Small tables with named rows and columns. After each table, cells are looked up by row and column.

sim.csv
,mev,kimobi,kagugit,pezo,befopon,pufidu,nenezas,vafuvid
pebas,-24848,-30566,-27506,-18764,-26919,-30100,5341,-10831
sose,-63644,-44422,7656,-32477,-16934,-43204,-35553,59683
negudog,-21987,-40734,-33283,-38288,-17324,-18154,7454,-2684
zet,-20406,-19644,-18242,-15505,-22548,-19174,-6711,-20417

What is the kagugit of pebas in sim? -27506
What is the befopon of negudog in sim? -17324
What is the mev of sose in sim? -63644
What is the pufidu of sose in sim? -43204
What is the befopon of sose in sim? -16934
What is the pezo of zet in sim? -15505
What is the pufidu of pebas in sim? -30100
What is the kimobi of zet in sim? -19644
What is the kimobi of pebas in sim? -30566
What is the pufidu of negudog in sim? -18154
What is the kagugit of negudog in sim? -33283
What is the nenezas of zet in sim? -6711
What is the nenezas of sose in sim? -35553
What is the mev of negudog in sim? -21987
What is the pezo of pebas in sim? -18764
What is the vafuvid of zet in sim? -20417
What is the mev of zet in sim? -20406
What is the pezo of negudog in sim? -38288

nen
|  | diru | ketetib | teg | bafofo | dit |
|---|---|---|---|---|---|
| duz | -1.505 | -39.554 | 8.982 | 22.223 | 39.141 |
| votun | -11.240 | 64.527 | 25.658 | 20.835 | -57.857 |
| mifepaz | -60.654 | -56.827 | 61.326 | 65.893 | 62.819 |
| gibavi | -58.999 | 65.374 | 61.424 | 63.749 | -60.659 |
| gamalup | 62.735 | 62.167 | -57.322 | -56.060 | -45.161 |
| tugot | 59.312 | -32.298 | -54.795 | -56.949 | 36.524 |
| bak | 64.481 | -56.469 | -56.145 | -58.488 | 66.708 |

bafofo of gamalup = -56.060
ketetib of tugot = -32.298
dit of gibavi = -60.659
diru of tugot = 59.312
ketetib of mifepaz = -56.827
diru of duz = -1.505
diru of gamalup = 62.735

Table gib
,puni,tatopon,feg,fati
gevega,106,59,66,217
sufudoz,80,69,59,222
val,211,216,227,58
sav,96,68,58,220
tesulok,108,67,58,208
rane,226,63,61,54
kob,88,64,59,218
mifebup,221,219,230,58
bovev,222,213,228,58

sufudoz, puni -> 80
tesulok, fati -> 208
mifebup, fati -> 58
gevega, fati -> 217
rane, feg -> 61
bovev, tatopon -> 213
tesulok, feg -> 58
mifebup, puni -> 221

sigimel
|  | mesi | laf | raz | tirevig | ramusop | gat | fofamud | dofese | tabe | teb |
|---|---|---|---|---|---|---|---|---|---|---|
| povug | 54069 | 68679 | 88790 | 47760 | 88160 | 38470 | 73714 | 74138 | 47578 | 77307 |
| zusu | 56258 | 68472 | 87810 | 47823 | 58722 | 66605 | 68594 | 62524 | 42131 | 69433 |
| zisin | 68222 | 59159 | 77873 | 62043 | 67987 | 40947 | 74211 | 49741 | 58347 | 59841 |
| dap | 96353 | 67592 | 82695 | 37248 | 68202 | 57408 | 21449 | 72527 | 58743 | 58155 |
| zazibo | 59342 | 68634 | 91341 | 56879 | 94348 | 45799 | 72620 | 74161 | 58349 | 77215 |
| saz | 66478 | 59336 | 78886 | 62048 | 68489 | 40176 | 76686 | 49914 | 55661 | 57482 |
| faragon | 96385 | 25247 | 58934 | 49997 | 94571 | 67255 | 76813 | 68788 | 37593 | 47895 |
| tifupu | 49296 | 67653 | 91254 | 40883 | 62043 | 62719 | 73810 | 64182 | 38469 | 73979 |

povug, laf: 68679
zazibo, mesi: 59342
zazibo, tabe: 58349
dap, mesi: 96353
zusu, laf: 68472
povug, raz: 88790
zazibo, fofamud: 72620
dap, tabe: 58743
tifupu, tirevig: 40883
faragon, raz: 58934
zusu, teb: 69433
povug, tabe: 47578
saz, fofamud: 76686
tifupu, laf: 67653
povug, tirevig: 47760
tifupu, tabe: 38469
Row with the largest tirevig: saz

zedak =
|  | fik | viz | vad | difa | febovo |
|---|---|---|---|---|---|
| mogi | 154 | 82 | 91 | 89 | 155 |
| biguva | 1 | 102 | 76 | 127 | 108 |
| gom | 50 | 79 | 60 | 110 | 151 |
| nuboda | 153 | 115 | 121 | 125 | 202 |
| bavem | 163 | 71 | 83 | 75 | 140 |
| zug | 64 | 76 | 72 | 73 | 29 |
| magiz | 111 | 65 | 71 | 56 | 39 |
| molalak | 20 | 81 | 63 | 94 | 58 |

bavem, vad -> 83
mogi, fik -> 154
biguva, febovo -> 108
zug, fik -> 64
gom, fik -> 50
biguva, vad -> 76

gifo:
	dag	tun	dig	tusales	fudod	mok	filador
nerum	15	57	50	41	67	49	43
tegom	21	45	50	58	57	62	26
bodefi	37	41	16	28	45	60	47
ladorab	27	41	24	35	53	65	37
lediso	69	47	74	58	51	36	41
varito	50	41	16	27	36	52	56
mak	40	54	72	53	71	44	34
rigepa	72	42	36	39	27	38	61
zak	62	41	24	32	29	44	61
niziz	26	56	62	46	72	47	37
zogim	56	51	76	57	63	39	36
gagerag	78	43	51	48	30	34	56
liv	76	45	64	55	39	33	49
kered	22	43	36	45	57	66	29

dig of zak = 24
tun of bodefi = 41
tun of varito = 41
dag of tegom = 21
tusales of mak = 53
dag of ladorab = 27
filador of bodefi = 47
filador of gagerag = 56
mok of rigepa = 38
dig of zogim = 76
tusales of zak = 32
dag of lediso = 69
fudod of mak = 71
tusales of niziz = 46
dig of nerum = 50
mok of mak = 44
mok of nerum = 49
mok of kered = 66

